In the data rows, 128 means zero.
Here are some points, each followed by its number:
c(98, 133, 220, 164, 114, 115, 110, 173, 119, 110, 110, 123, 110, 111,
  108, 159, 120, 164, 101, 121, 114, 212, 109, 137, 108, 113, 121, 127,
  112, 136, 212, 108) 0
c(85, 111, 134, 94, 124, 122, 117, 173, 116, 104, 104, 117, 125, 117,
  107, 113, 116, 176, 135, 144, 119, 101, 111, 101, 113, 109, 117, 124,
  105, 111, 103, 115) 1
c(99, 112, 121, 139, 142, 155, 186, 140, 163, 199, 209, 118, 137, 126,
  149, 134, 129, 134, 141, 117, 125, 97, 175, 151, 221, 184, 115, 109,
  176, 108, 111, 196) 2
c(124, 118, 117, 121, 133, 119, 118, 206, 119, 105, 107, 111, 123, 138,
  110, 146, 110, 105, 133, 112, 120, 155, 113, 102, 105, 107, 113, 117,
  106, 120, 168, 122) 3
c(104, 111, 122, 99, 110, 113, 118, 118, 108, 105, 116, 126, 140, 150,
  114, 118, 116, 172, 74, 129, 115, 101, 116, 127, 105, 113, 118, 118,
  116, 110, 103, 118) 4
c(103, 111, 80, 103, 110, 117, 119, 136, 114, 105, 103, 126, 124, 122,
  112, 156, 113, 143, 167, 121, 129, 120, 111, 99, 107, 106, 115, 121,
  100, 110, 121, 112) 5
c(149, 115, 163, 116, 91, 124, 122, 77, 111, 113, 126, 123, 80, 124,
  135, 158, 114, 118, 132, 164, 119, 134, 111, 146, 106, 110, 115, 115,
  134, 111, 106, 106) 6
c(155, 123, 111, 138, 127, 123, 112, 97, 120, 103, 105, 127, 119, 115,
  109, 133, 115, 137, 84, 133, 115, 183, 110, 108, 108, 106, 116, 126,
  106, 129, 194, 107) 7
c(148, 113, 149, 146, 121, 118, 117, 129, 113, 136, 147, 114, 124, 119,
  134, 191, 122, 103, 166, 124, 116, 148, 115, 190, 118, 133, 117, 108,
  167, 112, 142, 103) 8
c(132, 112, 92, 99, 135, 116, 118, 165, 112, 105, 110, 114, 105, 130,
  110, 130, 115, 137, 102, 121, 115, 106, 112, 102, 108, 107, 113, 115,
  100, 110, 102, 114) 9
c(100, 183, 124, 128, 144, 121, 130, 174, 120, 104, 106, 248, 126, 125,
  105, 82, 214, 115, 88, 126, 119, 118, 110, 87, 111, 105, 211, 248,
  108, 255, 100, 114) 10
c(109, 113, 111, 100, 157, 255, 255, 95, 205, 188, 148, 107, 158, 128,
  105, 83, 116, 105, 104, 130, 229, 92, 183, 84, 108, 163, 118, 104,
  104, 112, 108, 168) 11
c(108, 114, 123, 91, 157, 134, 149, 176, 116, 166, 178, 128, 121, 95,
  210, 99, 115, 178, 101, 121, 110, 95, 203, 132, 157, 121, 114, 121,
  143, 109, 101, 115) 12
c(132, 110, 126, 157, 195, 120, 113, 92, 136, 173, 179, 117, 135, 127,
  158, 156, 125, 65, 123, 140, 130, 121, 150, 188, 166, 161, 118, 116,
  223, 109, 115, 149) 13
c(148, 208, 72, 175, 124, 117, 119, 77, 117, 112, 109, 215, 111, 131,
  108, 82, 164, 126, 112, 119, 120, 175, 115, 121, 110, 122, 155, 184,
  107, 192, 156, 111) 14
c(123, 111, 163, 113, 99, 115, 110, 73, 116, 104, 106, 118, 125, 111,
  97, 169, 111, 132, 50, 123, 119, 132, 107, 110, 107, 106, 117, 117,
  103, 111, 129, 109) 15
c(118, 139, 104, 120, 116, 122, 114, 139, 118, 105, 105, 167, 122, 117,
  110, 86, 115, 97, 172, 111, 124, 139, 110, 91, 107, 103, 113, 124,
  104, 156, 117, 113) 16
c(106, 255, 255, 136, 255, 206, 116, 119, 255, 126, 106, 117, 177, 255,
  117, 83, 223, 167, 122, 255, 247, 89, 112, 90, 143, 163, 255, 134,
  109, 142, 102, 117) 17
c(189, 111, 114, 157, 121, 114, 115, 174, 120, 140, 140, 120, 131, 127,
  126, 191, 126, 117, 130, 116, 119, 149, 119, 192, 125, 141, 119, 116,
  169, 112, 146, 118) 18
c(93, 118, 137, 121, 131, 121, 117, 130, 118, 105, 106, 114, 122, 140,
  105, 171, 111, 134, 152, 117, 120, 152, 109, 109, 108, 105, 115, 126,
  109, 119, 152, 114) 19
c(116, 121, 136, 127, 134, 121, 110, 193, 110, 105, 107, 115, 134, 105,
  107, 140, 115, 207, 161, 150, 128, 163, 110, 102, 111, 106, 116, 110,
  105, 123, 172, 122) 20
c(171, 122, 131, 133, 143, 116, 114, 132, 120, 106, 107, 111, 129, 115,
  111, 148, 114, 98, 113, 153, 119, 174, 110, 111, 107, 106, 115, 128,
  109, 126, 181, 116) 21
c(125, 166, 146, 164, 78, 120, 113, 187, 117, 109, 107, 147, 111, 134,
  112, 112, 122, 165, 157, 134, 131, 220, 108, 123, 107, 118, 123, 115,
  108, 155, 203, 103) 22
c(150, 148, 125, 114, 101, 122, 125, 135, 116, 105, 108, 231, 131, 122,
  112, 83, 125, 175, 114, 127, 120, 121, 111, 85, 110, 108, 133, 133,
  105, 200, 105, 115) 23
c(97, 116, 124, 94, 100, 123, 119, 101, 114, 104, 108, 114, 108, 115,
  116, 115, 117, 120, 208, 134, 127, 97, 113, 124, 111, 106, 115, 120,
  115, 113, 105, 113) 24
c(178, 114, 141, 100, 117, 117, 116, 168, 113, 104, 104, 124, 113, 111,
  111, 122, 115, 173, 118, 130, 122, 105, 113, 97, 107, 106, 114, 111,
  104, 110, 102, 97) 25
c(139, 115, 136, 103, 112, 111, 116, 116, 115, 105, 104, 120, 126, 109,
  106, 139, 113, 84, 147, 140, 123, 114, 110, 122, 108, 110, 115, 113,
  105, 110, 105, 116) 26
c(115, 112, 115, 146, 140, 124, 116, 186, 127, 164, 186, 120, 114, 136,
  179, 147, 114, 151, 110, 119, 122, 115, 148, 185, 156, 144, 116, 118,
  219, 111, 114, 143) 27
c(148, 121, 152, 124, 157, 122, 116, 100, 113, 105, 103, 116, 123, 129,
  108, 112, 115, 154, 134, 96, 121, 167, 115, 95, 110, 102, 122, 118,
  111, 125, 172, 109) 28
c(93, 115, 128, 94, 147, 121, 119, 110, 115, 105, 109, 113, 120, 115,
  111, 108, 115, 140, 140, 160, 120, 97, 112, 116, 109, 107, 114, 114,
  113, 107, 105, 114) 29
c(114, 108, 177, 173, 91, 113, 122, 105, 139, 162, 164, 127, 126, 122,
  146, 169, 146, 129, 171, 139, 127, 124, 142, 192, 173, 170, 122, 123,
  203, 115, 132, 157) 30
c(133, 111, 117, 157, 119, 138, 157, 32, 163, 183, 182, 119, 151, 96,
  141, 150, 140, 100, 101, 135, 114, 109, 156, 170, 213, 191, 131, 130,
  181, 110, 115, 202) 31
c(119, 114, 157, 111, 136, 118, 113, 148, 116, 107, 105, 115, 114, 118,
  114, 172, 114, 130, 172, 127, 124, 134, 109, 98, 106, 109, 113, 119,
  106, 113, 138, 110) 32
c(104, 108, 164, 99, 134, 116, 109, 132, 114, 106, 104, 129, 108, 119,
  110, 121, 111, 131, 140, 134, 121, 107, 110, 114, 112, 106, 116, 112,
  106, 115, 102, 113) 33
c(62, 109, 84, 162, 129, 128, 149, 117, 165, 179, 177, 114, 142, 120,
  136, 152, 145, 57, 132, 110, 120, 111, 153, 170, 217, 191, 132, 121,
  180, 115, 125, 203) 34
c(108, 116, 72, 123, 113, 120, 123, 119, 109, 119, 128, 113, 125, 129,
  131, 197, 117, 173, 180, 105, 117, 159, 112, 160, 106, 114, 117, 125,
  141, 112, 144, 114) 35
New points follow, each followed by the number of its nearest point above.
c(148, 116, 111, 126, 123, 119, 117, 124, 113, 105, 110, 117, 122, 121,
  105, 194, 117, 137, 136, 122, 122, 151, 110, 144, 111, 104, 115, 119,
  119, 111, 136, 120) 19
c(152, 243, 255, 127, 181, 131, 114, 132, 160, 105, 107, 130, 106, 129,
  105, 84, 255, 169, 134, 255, 126, 95, 116, 88, 120, 109, 255, 247,
  103, 206, 101, 113) 10
c(195, 113, 178, 135, 120, 120, 119, 126, 118, 105, 105, 113, 112, 130,
  107, 168, 114, 102, 137, 127, 118, 170, 106, 120, 105, 110, 116, 113,
  110, 120, 174, 114) 21
c(146, 116, 155, 98, 124, 112, 122, 147, 113, 106, 104, 113, 113, 135,
  113, 129, 111, 192, 119, 114, 119, 111, 112, 98, 104, 105, 119, 117,
  104, 105, 108, 118) 25
c(86, 110, 112, 136, 138, 121, 109, 109, 127, 163, 184, 117, 137, 144,
  192, 137, 116, 181, 135, 121, 116, 112, 152, 184, 149, 144, 122, 109,
  214, 113, 105, 136) 27
c(108, 131, 155, 118, 129, 117, 111, 151, 115, 105, 106, 140, 123, 110,
  107, 82, 112, 100, 179, 102, 116, 142, 107, 88, 109, 102, 116, 123,
  102, 140, 130, 113) 16
c(145, 115, 192, 97, 134, 118, 120, 146, 118, 102, 104, 118, 126, 116,
  113, 115, 112, 118, 110, 137, 122, 108, 113, 99, 104, 109, 118, 120,
  108, 114, 105, 127) 33
c(53, 113, 124, 99, 119, 120, 120, 59, 122, 103, 104, 117, 127, 150,
  107, 132, 116, 142, 78, 127, 119, 117, 110, 112, 105, 106, 115, 126,
  101, 110, 103, 111) 4
c(118, 115, 101, 176, 124, 118, 131, 77, 153, 171, 165, 119, 131, 134,
  127, 162, 149, 172, 95, 125, 113, 121, 145, 178, 194, 184, 138, 112,
  184, 120, 133, 179) 31
c(115, 129, 111, 142, 122, 113, 114, 182, 117, 104, 104, 116, 114, 133,
  111, 137, 115, 108, 122, 115, 122, 186, 108, 115, 106, 104, 117, 114,
  108, 132, 196, 121) 3
c(107, 143, 152, 107, 134, 117, 114, 97, 121, 105, 108, 222, 112, 118,
  105, 83, 128, 114, 128, 127, 119, 119, 111, 80, 110, 103, 132, 134,
  102, 200, 103, 117) 23
c(122, 226, 123, 189, 115, 117, 111, 169, 125, 118, 106, 182, 115, 118,
  113, 85, 189, 139, 97, 136, 122, 160, 110, 132, 128, 134, 173, 208,
  105, 203, 151, 115) 14
c(120, 111, 158, 157, 128, 117, 117, 188, 126, 160, 170, 127, 119, 138,
  147, 158, 121, 105, 144, 119, 114, 123, 141, 201, 155, 152, 114, 118,
  212, 111, 120, 145) 27
c(146, 112, 106, 93, 146, 163, 217, 102, 115, 188, 153, 120, 123, 146,
  149, 90, 115, 133, 145, 118, 174, 89, 255, 99, 135, 128, 116, 120,
  114, 112, 103, 112) 12
c(133, 110, 137, 112, 98, 122, 116, 130, 105, 105, 107, 121, 109, 155,
  111, 169, 112, 110, 105, 88, 121, 131, 111, 108, 106, 104, 116, 111,
  102, 112, 127, 132) 19
c(150, 113, 121, 120, 118, 118, 124, 174, 113, 103, 104, 119, 109, 90,
  104, 181, 115, 144, 118, 121, 124, 147, 108, 137, 110, 107, 116, 132,
  114, 112, 130, 104) 32
c(156, 114, 132, 97, 148, 120, 118, 113, 121, 105, 106, 117, 84, 120,
  112, 127, 110, 125, 101, 98, 120, 105, 110, 93, 105, 107, 116, 111,
  100, 112, 103, 108) 9
c(199, 115, 131, 99, 128, 119, 120, 79, 109, 105, 110, 116, 125, 162,
  114, 129, 113, 120, 115, 133, 122, 108, 111, 122, 109, 106, 113, 117,
  113, 111, 102, 118) 26
c(172, 127, 142, 130, 126, 118, 121, 140, 117, 106, 105, 117, 124, 119,
  106, 112, 112, 173, 153, 111, 122, 174, 110, 99, 108, 104, 115, 122,
  107, 130, 172, 119) 28
c(105, 115, 78, 94, 114, 112, 115, 93, 119, 152, 150, 118, 125, 142,
  217, 100, 118, 106, 138, 105, 123, 94, 167, 153, 134, 116, 117, 133,
  166, 107, 97, 110) 12
c(117, 155, 97, 213, 131, 117, 115, 122, 129, 138, 120, 108, 125, 163,
  103, 140, 164, 153, 112, 115, 114, 163, 120, 177, 163, 175, 148, 138,
  134, 156, 176, 136) 18
c(132, 113, 143, 94, 106, 126, 160, 134, 120, 170, 173, 123, 122, 132,
  217, 101, 113, 106, 87, 135, 133, 92, 204, 135, 164, 124, 118, 106,
  144, 111, 102, 111) 12
c(86, 112, 97, 124, 137, 117, 119, 163, 112, 103, 102, 124, 123, 99,
  106, 189, 111, 133, 127, 130, 119, 153, 110, 126, 107, 105, 117, 117,
  108, 116, 151, 113) 19
c(137, 127, 142, 121, 130, 114, 111, 106, 114, 104, 103, 123, 133, 116,
  118, 87, 114, 150, 45, 120, 123, 153, 108, 91, 106, 104, 116, 121,
  101, 131, 155, 113) 7
c(139, 111, 126, 96, 128, 138, 154, 101, 124, 171, 173, 117, 118, 91,
  203, 97, 115, 109, 159, 128, 125, 94, 215, 128, 162, 123, 115, 106,
  140, 112, 103, 113) 12
c(183, 113, 105, 123, 102, 148, 197, 126, 139, 202, 223, 119, 126, 130,
  177, 118, 110, 88, 145, 133, 144, 93, 204, 136, 188, 176, 115, 122,
  159, 109, 102, 170) 2
c(193, 161, 176, 202, 98, 120, 111, 138, 111, 122, 111, 122, 133, 109,
  110, 134, 143, 36, 121, 137, 118, 201, 111, 148, 116, 142, 142, 135,
  114, 158, 215, 111) 21
c(154, 115, 116, 93, 148, 113, 115, 121, 111, 140, 142, 113, 123, 129,
  195, 105, 113, 152, 114, 114, 119, 96, 152, 160, 130, 112, 115, 109,
  149, 110, 99, 114) 12
c(169, 112, 133, 104, 131, 123, 118, 223, 116, 151, 157, 107, 121, 103,
  227, 113, 113, 47, 176, 123, 119, 103, 164, 164, 138, 122, 118, 131,
  177, 110, 103, 118) 27
c(155, 120, 85, 131, 125, 122, 115, 174, 115, 105, 103, 110, 130, 149,
  117, 154, 115, 101, 145, 140, 127, 165, 106, 113, 111, 106, 112, 121,
  102, 124, 175, 118) 3
c(147, 120, 129, 144, 130, 121, 117, 88, 121, 105, 104, 116, 112, 143,
  107, 146, 113, 196, 170, 121, 118, 183, 112, 114, 106, 107, 116, 120,
  104, 129, 189, 115) 28
c(154, 121, 103, 116, 114, 116, 112, 126, 113, 106, 103, 130, 112, 138,
  101, 82, 113, 163, 141, 105, 120, 149, 114, 92, 109, 108, 116, 126,
  102, 129, 141, 117) 28
c(147, 106, 151, 89, 146, 114, 115, 145, 119, 106, 114, 116, 122, 92,
  128, 114, 114, 130, 142, 123, 117, 100, 110, 124, 108, 108, 114, 115,
  116, 110, 104, 113) 33
c(119, 113, 138, 116, 137, 119, 111, 110, 115, 105, 103, 125, 125, 117,
  114, 97, 115, 189, 110, 115, 123, 154, 111, 92, 106, 108, 118, 121,
  103, 125, 152, 108) 28
